In the data rows, 128 means zero.
A hidden rule labels the rows of this table. It goes by one to three of the table's principal directions, not those with the most spread.
[133 110 129 102 112 114 110 129 136 126 125 144 135 133 140 116 126  92
 120 129 132 123 146 119 144 131  88 114 119 155 126 166 108 121 137 152
 142 121 136 132 107 118 114 162 115 142 146  88] 3
[189 129 112 185  97 193  90 166  56 165 150 112  63  95 138 128 126 162
 125 156  59 154 101 100  98 109 151  22 124  68 139 138  93 188 179  71
 126 147  91 125 163 134 139  83 138 134  69  89] 7
[ 97 130 147  87 138 108 112 107 159 143 119 150 157 156  85  91 125 152
 137 103 152 143 143 157 166 146 132 155 161 134 131 122 129 134 133 133
 160 164 123  90 123 123 118 147 139 128 177 162] 3
[143 122 126 117 103 137 154 113  93 129 130 128 131 139 129 158 115 114
 105 137  91 144 123 122 100 123 131  68 105 131 123 165 109 128 153 109
 114 121 111 131 116 165 135 131 146 100 120 119] 0
[118 132 126 113 144 145 163 122 158 137 100 167 142 103 169 146 135 104
 114 150 120 114 151 114 113 127 128 117 132 140 125 114 144  86 132 165
 121 104 136 137  87 127 144 138 143 105 137 112] 4
[118 146 129 134 106 135 170  84 137 118  88 147 157 147 147 174 144 112
  79 124 108 146 121 136 109 142 136 100 129 150 112 169 119 116  96  81
 114 112 106 145  97 167 176 116  95  85 116 158] 3
[136 138 130 123 116 108  87 114 132 118 137 148 137 155 134  74 113 137
 117 107 146 139 112 168 167 136 115 129 151 151  99 193 118 154 121 102
 164 122  93  95 136 143 130 161 109 138 132 139] 7
[108 123 161 127 138 135 113 111 135 124 105 168 145 118 151  82 133 127
 148 150 127 121 141 131 178 119 123 150 147 141 120 162 101 154 137 133
 153 167 129 115 130 134 128 155 139 133 133 125] 0
[140 165 117 145 147 182 155 149 120 180 123  99 132 149  95 184 168 189
  90 101  85 154 108 133  60 150 197  43 134  62 134  64 177 141 134  55
  86 108  76 118 129 123 129  48 103 102 110 157] 7
[183 118 145 165 124 133  86 156  92 137 155 123  91 114 116  66 150 155
 180 126 128 114 140 167 145 100 137 132 132  87 122 154 119 195 162 114
 147 156 100  97 180 128  98 107 162 154 134 133] 0
[101 177 149  90 146 117 133  94 126 112  97 155 157 159 117 144 106 141
  66 138 133 153 112 161 165 137 123 146 136 161 131 171  90 123 126 117
 144 131 123 136 129 168 136 139  99  98 143 168] 5
[184 122 121 177 110 164  89 167  64 160 173  82  85 129 115 105 140 172
 155 119  69 141  95 110 101 108 159  57 114  75 115 127 124 200 156  53
 117 131  79 107 182 128 107  98 125 151  67 103] 7
[169 107  91 188 100 102  92 165  90  95 189  59  77 119 100 119 108 120
 181 107 123 124 113 124 105 109 126 135  92 122 113 134 139 167 124 106
 115  92 105 135 199 152 115 134 158 151  93 139] 0
[147  94 113 172 100 102 103 157 121  91 174  89 101 112 123  97 136 107
 209 100 125 100 149 120 126 108 114 152 111 129  99 134 150 154 117 126
 120 116 111 123 166 128 117 148 155 167 126 112] 3
[104 112 134 117 134 111 126 125 130 114 129 124 133 115 121 128 119 109
 169 150 124 118 137 104 152 105 122 176 115 147 147 106 116 125 131 171
 134 153 169 143 144 124 123 148 159 124 142 122] 7
[136 113 122 158 117 181 169 111 138 171  98 134 121 130 154 161 155 135
  86 137  87 132 117  85  79 139 159  67 122 113 127 103 130 120  99  77
 106 122 108 140  93 112 174  80 100 101  85 134] 1
[ 94 136 136  91 128 138 129 106 135 122 122 141 167 155 147 126  99 137
  99 127  94 148  99  97 148 129 133 105 123 173 121 135 113 114 116 107
 125 130 123 120 103 137 144 162  98 120 112 101] 1
[178 129 120 139 137 129  68 168 113 145 175 107 115 130 105  70 120 180
 164 105 109 143 131 147 136 113 155 106 128 103 128 113 148 163 162  95
 125 121  86  81 172 137  91 127 148 158 123 115] 1
[123 117 115 117 122 112 149 121 132 127 133 119 137 145 115 139 133 131
 146 106 110 125 127 114 123 124 133 142 126 144 115 105 150 107 118 120
 130 110 130 119 124 128 128 138 126 120 129 124] 3
[170 122 130 126 113 125 118 133  85 174 107 132  84 136  55 179 173 122
  98 133 120 130 203 174 120 140 113  80 122  63 160 151  86 182 202 111
 150 140 111 150 147 144  90  73 144 113 182 165] 2
[150 105 121 131 118 137 134 130 136 154 117 150 102 113 123 120 140 117
 128 123 147 117 147 137 119 127 110 126 129 125 134 120 119 136 145 147
 158 123 131 119 121 112 125 124 152 131 141 133] 0
[134 157 138 132 154 168 176 118 156 164  72 181 134  99 151 170 186 143
  87 134 150 118 167 170 111 138 145 123 158  86 150  93 145 113 143 133
 126 126 133 134  83 114 143  64 119 108 154 151] 0
[101 113 143 148 114 137 145 122 143  96 134 136 136  95 169 107 130 114
 182 126 121  99 137 104 121 117 129 141 133 138 100 111 142 128 103 130
 109 147 128 123 110 131 158 152 145 150 111 101] 7
[143 109 108 110 124 132 134 124 130 135 110 157 123  97 163 143 103 105
 113 160 103 127 136  87 136 111 112 124 123 152 148 112 103  88 145 162
 141 120 166 149 104 127 146 148 134 114 121  85] 1
[113 150 148 115 120  94  91 116 126  90 146 124 166 156 123  94 116 131
 124 110 174 147 125 181 160 142 115 156 142 136 123 175 123 150 118 125
 126 160 128 110 138 138 116 149 111 149 158 132] 1
[167 145 118 118 112 100 128 131  93 120 140 115  99 132 108 159 126 112
 111 140 142 130 124 164 118 110 104 140 108 123 147 160 105 124 146 156
 137 113 148 150 146 143 117 108 133 111 148 138] 4
[167 156 107 127 134  99 139 129 120 131 106 132 121 127 110 193 163 110
  83 145 150 143 182 185 127 128 119 150 132  90 168 152 127  98 154 162
 123 118 154 169 133 132 119  66 126  88 196 164] 1
[121 115 124 101 106 114 127 116 128 131 120 155 133 128 141 141 140  88
 116 125 136 124 164 132 149 125  80 125 124 148 128 160 102 132 153 152
 152 120 146 138 103 120 115 159 121 137 154  92] 2
[112 141 122 155 136 133  98 151 139  93 173  96 138 123 141  82  92 163
 168 112 136 135  84 124 121 130 164 132 139 128 110 100 175 129  96 114
 100 134 106  95 148 127 143 140 139 152 102 122] 7
[155 111 101 114 110 148 184 128 121 165  93 138 110 119 124 212 159 101
  88 132 102 121 143 101  74 132 114  85 109 122 150  90 125  90 146 141
 131  92 155 160  88 112 134  94 117  96 131 105] 0
[120 150 129 157 107 123 145 107 111 107 121  99 134 161 102 169 139 134
  91 106 150 140  96 165  97 155 145 118 129 110 123 146 132 154  89  77
 112 136 111 142 137 144 153  84  93 110 121 184] 0
[126 121 126 109  99 131 149 119  95 135 106 122 110 134  85 188 120 115
 103 144  92 146 140 104 112 139 115  88 121 117 149 137  85 115 156 126
 133 156 141 157 121 145 138 110 134  99 148 131] 3
[ 99 121 151  94 105  96 104  97 129 118 127 143 150 157  87  93 109 128
 140 103 152 140 134 160 165 149 109 136 154 142 117 167 101 159 137 119
 166 173 118  98 128 149 122 170 138 138 163 149] 5
[ 90 123 149 142 139 155 143 122 123 132 110 133 137 116 146 146 152 127
 137 148 102 120 151  98 140 133 138 111 131 108 126 127 121 141 136 105
 106 153 128 145 113 125 127 119 117 138 110 111] 7
[159 107 105  89 108 104 111 126 127 136 137 143 117 136 140 115  98 104
 111 139 127 133 117 112 139 117  90 126 114 172 138 149 108  89 138 168
 160 100 157 124 108 117 124 165 123 124 132  81] 7
[164  79  95 138 106 136 125 133 144 141 128 146  93  93 170 105 101 105
 142 150 128 107 101  85 116 109 116 127 125 154 144  99 127  89 112 174
 159 118 167 125 101  91 166 136 147 124 107  87] 3
[124 127 134 125 112  89 134 113 124  86 120 129 133 124 124 142 125  90
 138 137 166 113 140 160 135 132 103 165 128 138 132 162 120 119 119 163
 132 140 157 148 124 146 133 135 138 122 160 141] 7
[169 152 120 134 127 150 113 127 124 155 117 140 112 127 131 126 123 157
  97 145  99 159 103 135 125 117 150  95 134 122 147 143 112 120 134 104
 134 123 109 122 132 144 154  94 119  99 114 144] 5
[119 161 139 129 125 126 135 113 108 123 134 120 140 160 109 130 139 160
 112  95 129 147 109 165 139 136 138 129 146 114 103 159 127 156 124  75
 131 133  94 112 144 147 125 116  99 129 124 161] 0
[157 150 119 125 152 138 106 158 120 159 146 112 126 151  96 119 151 190
 129  92 123 138 110 161 126 130 162 110 140  96 134  90 168 148 148  93
 134 105 101  90 148 112  92  93 108 139 130 130] 7
[118 143 155 111 149 104  94 111 134 119 111 155 155 156 107  94 129 132
 118 142 154 142 152 185 182 135 126 152 138 141 136 191 109 157 148 135
 152 147 116 111 147 155 103 143 143 114 174 168] 0
[130 165 157  94 137  88 105 100 122 109 118 147 157 157 107 113 129 135
 113 137 144 151 144 191 187 115 119 174 135 142 141 198  92 139 141 133
 143 154 130 127 149 166 114 131 121 110 177 167] 3
[126 169 131 124 156 164 127 131 142 151 106 145 133 138 144 130 133 171
  80 133 115 151  96 126 135 139 147 106 145 131 130 129 131 108 118  98
 127 109 108 119 114 123 138 105  81 120 101 131] 2
[167 130 112 118 127 132 152 137 124 154 107 149 112 105 117 166 155 114
 114 128 120 131 174 147 114 120 114 113 127 108 144 128 123 112 175 148
 137 103 130 140 121 139 112 108 152 110 160 131] 0
[114 141 140 132 150 154  95 129 149 131 136 142 145 127 172  66 105 153
 138 145  92 142  90  92 162 108 150 124 132 162 111 142 124 132 107 111
 127 130 103 105 138 128 145 161 118 133  86 110] 3
[108 165 140 170 165 160 144 125 175 123 107 139 136 124 166 102 150 166
 121 120 154 118  87 144 125 144 167 153 161 124 103 119 175 114  63  98
 116 112  97 112 116 112 164  93  91 128  93 172] 2
[136 132 126 140 154 125  73 155 104 128 163  87 111 130 110 105  92 157
 141 159 124 139  93 115 142 113 153 136 104 119 162 104 121 153 135 130
 115 137 142 131 177 126 105 121 137 139  99 126] 4
[162  81  94 152  96 150 128 153 134 136 157 107  92 117 144 102 102 124
 152 109 102 115  86  71  84 116 130  92 109 150 111  92 146 112 100 128
 133 106 115 110 125  96 156 137 142 139  92  93] 1
[150 130 129 136 114 131 108 118 130 140 126 150 111 120 133 106 130 132
 120 128 149 130 126 162 142 116 123 130 138 121 142 146 106 157 134 131
 156 146 125 118 132 124 145 112 137 127 142 147] 5
[107 170 158 155 152 160 132 112 140 118 105 145 154 133 155 109 137 163
 100 132 148 139  92 162 134 143 163 128 153 119 117 145 135 152  96  87
 115 148 100 114 127 139 153 102 101 123 105 167] 0
[122 103  96  96 120 157 195 125 153 167 120 139 138 126 145 163 126 132
 115  93  83 125 122  63  78 142 136  78 135 139 103  58 169  58 126 116
 119  82 122 113  64 107 144 144 117 121 101  83] 0
[116 158 136 178 131 170 134 112 120 123 110 127 137 117 151 146 126 151
  97 148 103 152 106 128 107 136 178  89 137 102 128 131 121 160 107  66
  93 151  94 141 139 161 179  89 120 102  88 169] 7
[110 121 153 117 137 137 119 114 137 121 126 154 135 127 143  68  96 149
 138 133 151 121  92 132 161 127 132 150 152 144 122 136 114 134 117 140
 157 171 134  96 121 116 140 149 138 141 124 131] 5
[122 107 139 113 127 111 110 107 128 146 118 151 120 127 123 106 127 120
 129 139 144 122 156 133 174 128 105 152 143 123 139 149  91 144 147 136
 161 157 147 130 122 120 118 141 128 141 141 132] 7
[145 119 135 134 111 108  92 117 124 103 139 137 132 136 135  75  98 104
 132 123 142 133 114 151 150 119 108 130 114 168 106 201  96 170 124 121
 150 122  99 114 158 166 127 179 148 133 122 147] 4
[147 156 118 139 135 130 142 137 106 142 120 125 110 131  88 165 156 159
 112 109 135 134 147 176 118 136 144 130 151  76 135 109 140 144 156 112
 139 132 115 128 150 130 118  75 131 112 161 171] 5
[175 104  75 157 111 139 124 186  84 155 188  63  71 115 108 168 140 128
 155 102  91 122 128  93  76 107 128  76  89  84 130  85 158 143 164 116
 105  72 116 140 158 102  90 102 139 153  97  85] 4
Which label does each new row get?
[122 118 137 108 143 137 138 111 147 162 109 157 130 145 129 107 133 136
 113 129 110 124 137 113 143 133 127 122 132 147 110 136 120 122 130 115
 151 110 108 113 114 127 124 148 122 118 119 138] -> 0
[169 122  81 131 145 147 116 182  96 172 159  89  87 112  95 172 125 161
 127 128 103 138 125 108  93 120 153  85 113  75 171  44 158 120 182 137
 118  97 143 132 148 100  91  83 145 131 120  98] -> 0
[138 129 101 159 114 128 119 127 143 131 132 107 128 140 132 146 138 124
 106 113 142 140 109 135 102 140 143 118 127 121 136 115 150 133  89 108
 117 114 123 138 129 110 156  96 103 117 121 148] -> 3
[ 85  70 153 114 134 136 137 116 178 132 145 152 152 103 169  45 105 113
 197 127 142  94 141  77 133 122 126 155 132 159 102  83 149 118 106 165
 125 156 140  87  92  99 133 199 178 167 110  89] -> 4
[130 137 146 129 146 155 125 146 109 149 134 126 135 137 112 113 147 167
 131 112 123 132 129 146 127 135 151 101 141  88 122 115 140 164 158 102
 125 149 102 101 142 116  95 109 132 143 134 127] -> 5
[157 103 111 111 105  95 107 152 124 113 136 123 118 103 119 137 130  95
 151 123 149 121 170 128 137 122  83 153 123 129 157 117 117 105 155 181
 137 138 178 143 123 108 103 138 136 156 172  77] -> 1
[110 120 123 158 130 119 148 139 105 126 135  75 118 137  59 174 154 140
 161 108 130 133 145 131 106 140 151 148 120  83 140  87 147 155 136 106
 108 146 131 143 171 132 103  90 152 125 138 177] -> 0
[143 126  89 148 110 139 169 115 135 154 104 126 101 118 127 215 148 101
  74 140 127 131 147 126  70 144 134  89 120 100 154 102 137 101 120 127
 113  95 137 171  96 124 169  69 122  84 132 158] -> 5
[132 128 141 122 139 122 107 100 171 128 114 172 127 136 161  53 102 136
 122 149 128 132 119 126 178 119 123 162 142 182 109 185 108  99  95 131
 157 123 109 104 118 140 161 159 125 117 119 150] -> 3
[111 162 138 138 136 127 118 119 118 108 105 132 133 139 127 151 133 140
  96 151 126 145 128 141 154 139 130 142 139 127 138 157 107 127 118 111
 126 145 133 150 137 140 142 105  93 114 132 145] -> 1
[136 149 123 129 123 171 140 129 125 143 128 136 120 122 155 129 110 160
 106 135  70 155  96  88 112 119 146  78 129 140 114 128 120 101 125  87
 113 112  97 117 113 145 161 126 110 118  79 106] -> 7
[182 100  88 163 100 126  90 180  83 117 197  76  63 116 123 100  90 129
 170 119 118 117  78 105  96 105 117  99  94 130 116 126 140 147 138 133
 136  86 116 113 172 119 110 143 155 158  81  87] -> 4
[141 142 108 146 105 126 121 137 118  89 129 114 116 107 149 164 107 102
 109 151 115 149 122 110 120 116 108 126 104 153 146 154 103 100 117 140
 105 117 145 167 133 149 156 123 119 119 119 109] -> 1
[154 119 117 126 116  94 115 143 109 127 134 110 107 122  85 149 145 118
 146 116 155 116 155 156 124 131 108 154 129 100 149 109 127 138 149 150
 143 134 156 140 147 120 101 110 134 139 162 131] -> 7
[ 76 121 152  95 129 121 163 114 177  91 141 139 185 134 164  77 115 128
 174  77 142 107 106 104 131 133 117 169 141 187  70 105 169  89  77 131
 114 121 123  85  86 121 134 203 115 169 111  88] -> 0
[100 102 130  92 105 106 148  99 144 112 100 162 146 133 149 155 129  50
 108 136 135 105 161 116 139 131  72 122 106 182 118 175  97 121 131 167
 149 105 146 158  88 137 131 183 127 118 154 105] -> 4
[144 103 100 106 131 142 162 130 146 153 117 139 117 114 145 136 103 128
 124 144  98 133 104  67 112 117 132 128 128 153 141  86 137  47 122 167
 138 113 161 128  98 101 151 131 141 102 116 100] -> 1
[111 125 137 111 151  98 105 131 153  99 125 146 150 129 144 100 116 107
 123 131 179 107 155 153 161 146 102 166 134 150 124 145 137 117 124 166
 135 118 144 127 116 121 103 165 121 152 156 116] -> 5
[209 140  95 152 113 141 101 133  73 178 150 107  80 148 102 141 118 170
  77 137  88 172 102 149 111 112 158  69 119  82 152 153 101 157 162  71
 137 113  95 125 168 147 132  67 123  95 103 160] -> 3
[160 143 129 126 120 118 111 115 126 120 109 164 128 121 161 121 134 114
 103 152 130 132 144 161 152 120 112 125 137 139 134 188 107 119 138 135
 143 120 129 133 114 149 142 125 115 113 143 119] -> 3
[138 116 136 167 109 125 110 143  70 121 173  68 101 113  79 120 112 137
 186 129 111 145 123 124 109 116 150 114 116  71 130 134 109 191 158  98
 101 179 111 131 196 162 109 118 186 141 107 159] -> 4
[100 132 158 106 131 131 124  97 127 130  95 164 143 132 133 128 128 119
 109 164 126 134 144 131 167 125 117 138 132 144 147 158  80 140 140 138
 146 169 148 139 115 138 138 135 126 113 146 132] -> 7
[104  77 134 132  87 145 112 140 127 114 156 109 122 118 137  80  94 105
 184 105 112 112  81  60 112 124 105  97 108 171  98 113 114 162 107 123
 139 146 122 106 128 111 135 196 143 174  79  72] -> 4
[131 104 120 124 124 128 163 126 116 147 116 132 106 100 119 161 132 112
 137 147 124 111 157 104 107 131 123 133 139  93 141  91 125 101 149 161
 131 149 164 149 112 112 131 112 156 116 140 124] -> 0
[147 103  96 110 131 112  96 152 135 149 145 122 112 126 109 122 114 119
 136 119 118 129 149 111 141 129 114 110 125 129 138 117 135 117 160 150
 147 100 128 125 133 113 100 148 142 138 146 106] -> 7
[131 113 116 134 114  92 109 135 132 102 141 119 123 132 123 127 139  98
 154 123 145 109 156 140 140 123 104 159 117 143 125 140 137 132 122 155
 138 115 142 137 139 120 117 143 134 136 157 118] -> 3
